Questions about the matrix below.
1) Give the entry just left of the centre entry.
2) Give the 2nd largest entry.
3) Give the minimum.
array([[127, 121, 129, 123, 121, 129, 121, 143, 128, 122, 133, 122, 128,
        130, 129],
       [128, 120, 131, 120, 119, 128, 121, 143, 127, 121, 135, 121, 130,
        130, 129],
       [128, 120, 130, 121, 119, 128, 121, 143, 127, 121, 134, 121, 130,
        130, 129],
       [128, 120, 130, 122, 120, 128, 121, 143, 127, 121, 134, 122, 129,
        130, 129],
       [129, 118, 132, 119, 116, 128, 121, 145, 125, 121, 136, 120, 132,
        131, 129],
       [130, 113, 136, 115, 106, 127, 121, 151, 122, 121, 140, 119, 137,
        134, 129],
       [127, 121, 130, 122, 121, 129, 121, 143, 127, 122, 134, 122, 129,
        130, 129],
       [128, 120, 131, 120, 118, 128, 121, 144, 126, 121, 135, 121, 131,
        130, 129],
       [129, 115, 135, 116, 110, 128, 121, 149, 123, 121, 138, 119, 135,
        133, 129],
       [129, 118, 133, 118, 115, 128, 121, 146, 125, 121, 136, 120, 133,
        131, 129],
       [129, 116, 134, 117, 112, 128, 121, 148, 123, 121, 137, 119, 135,
        132, 129],
       [129, 114, 135, 115, 108, 128, 121, 150, 122, 121, 139, 119, 136,
        133, 129],
       [129, 117, 134, 118, 113, 128, 121, 147, 124, 121, 137, 120, 134,
        132, 129],
       [127, 120, 129, 123, 122, 129, 122, 143, 128, 122, 133, 122, 128,
        130, 129],
       [128, 119, 132, 119, 117, 128, 121, 145, 126, 121, 135, 120, 131,
        131, 129]])
1) 121
2) 150
3) 106

A =
[[125 126 133 125 141 142 121 132 125]
 [141 139 125 113 144 120 120 130 113]
 [131 124 147 124 134 146 141 127 136]
 [142 131 119 136 128 135 136 126 143]
 [138 131 119 131 129 134 135 128 143]
 [132 130 132 100 152 129 122 141 129]
 [123 127 137 124 137 142 120 130 126]
 [131 129 131 101 152 130 120 140 133]
 [141 130 117 134 126 134 135 126 138]
 [140 129 120 133 129 136 135 128 142]
 [137 131 120 136 128 135 130 129 148]
 [131 132 127 120 139 140 120 131 124]
 [134 127 143 118 129 145 143 132 133]
 [131 130 133 102 151 131 121 138 130]
 [131 135 127 120 138 139 118 129 124]]
Rows and columns are numbered from 0.
The entry just left of 151: 102
The bottom-left entry -> 131
Read off the top-right entry.
125
The entry at row 1, column 1: 139
Read off the top-left entry.
125
The entry at row 1, column 0: 141
Read off the entry directly below the centre entry.
126
Read off the entry at row 0, column 1.
126
The entry at row 0, column 2 -> 133
The bottom-right entry: 124
Read off the entry in row 2 and column 2.
147
Read off the entry just left of the smallest entry.
132
Read off the entry directly above the smallest entry.
131
The entry at row 2, column 0 is 131
Read off the entry at row 1, column 2.
125
The top entry of the column that holds the smallest entry is 125
Read off the smallest entry.
100
The entry just right of the centre entry -> 130
The centre entry is 152

[[135 133 118 127 144 123 131 127 140 141 114 146 129 126 146 143]
 [130 129 146 136 116 138 128 140 123 123 143 115 136 136 119 119]
 [123 127 137 131 119 128 125 129 121 125 136 119 129 132 120 124]
 [128 130 148 137 117 139 130 138 122 123 148 116 136 138 118 120]
 [122 137 134 134 134 134 141 117 127 130 152 133 128 137 122 136]
 [140 126 130 130 129 132 124 144 134 130 117 129 135 127 137 125]
 [136 133 116 127 146 122 132 127 141 142 112 148 128 125 148 145]
 [121 137 130 132 137 131 141 112 129 132 148 137 126 135 124 140]
 [133 133 120 128 142 125 133 126 138 138 120 143 128 127 142 141]
 [122 136 137 134 131 133 139 119 126 130 151 130 129 138 121 135]
 [137 131 119 127 142 125 130 131 140 139 113 143 130 125 145 139]
 [120 138 138 135 132 135 142 116 126 130 157 131 128 140 119 137]
 [127 127 143 134 116 135 126 138 121 123 140 115 133 135 119 119]
 [121 133 144 137 122 136 136 126 121 125 155 122 131 140 116 127]
 [140 126 130 130 128 132 124 145 134 131 116 129 135 127 138 125]]
Give the last entry, reading row by row.
Answer: 125
The 3rd-last entry, reading row by row -> 127
The entry in the bottom-left corner is 140
Give the smallest entry in the first column.
Answer: 120
The first entry in reading order -> 135
The second entry in reading order: 133
The 2nd entry on the main diagonal is 129
Give the 3rd entry on the diagonal from the top-right corner.
Answer: 132
Give the bottom entry of the column that holds the largest entry.
Answer: 116
Give the 5th entry from the end, reading row by row.
Answer: 129
Give the largest entry in the last column.
Answer: 145
Give the last entry of the largest entry's row.
Answer: 137
Give the second-last entry, reading row by row.
Answer: 138
Give the top-right entry.
Answer: 143
Give the second largest entry.
Answer: 155
Give the entry directly below the largest entry.
Answer: 140
The smallest entry in the first row: 114
Give the third entry on the main diagonal.
Answer: 137
Give the entry just left of the largest entry.
Answer: 130
The fourth entry, reading row by row: 127
Give the largest entry in the last row.
Answer: 145
Give the entry directly above the largest entry.
Answer: 113
Give the fourth entry from the end, reading row by row.
Answer: 135

W = [157 133 137 151 130 130 151 142 125 124]
The third entry from the right -> 142
The entry just right of 142 is 125
Which number is the last entry? 124

x = ((132, 138, 132, 124, 137, 130, 131), (121, 108, 110, 136, 119, 125, 112), (107, 100, 112, 120, 116, 104, 108), (135, 125, 120, 141, 126, 139, 127))
Give the entry just right of 116.
Answer: 104
Give the entry just left of 110.
Answer: 108
Give the entry just right of 104.
Answer: 108
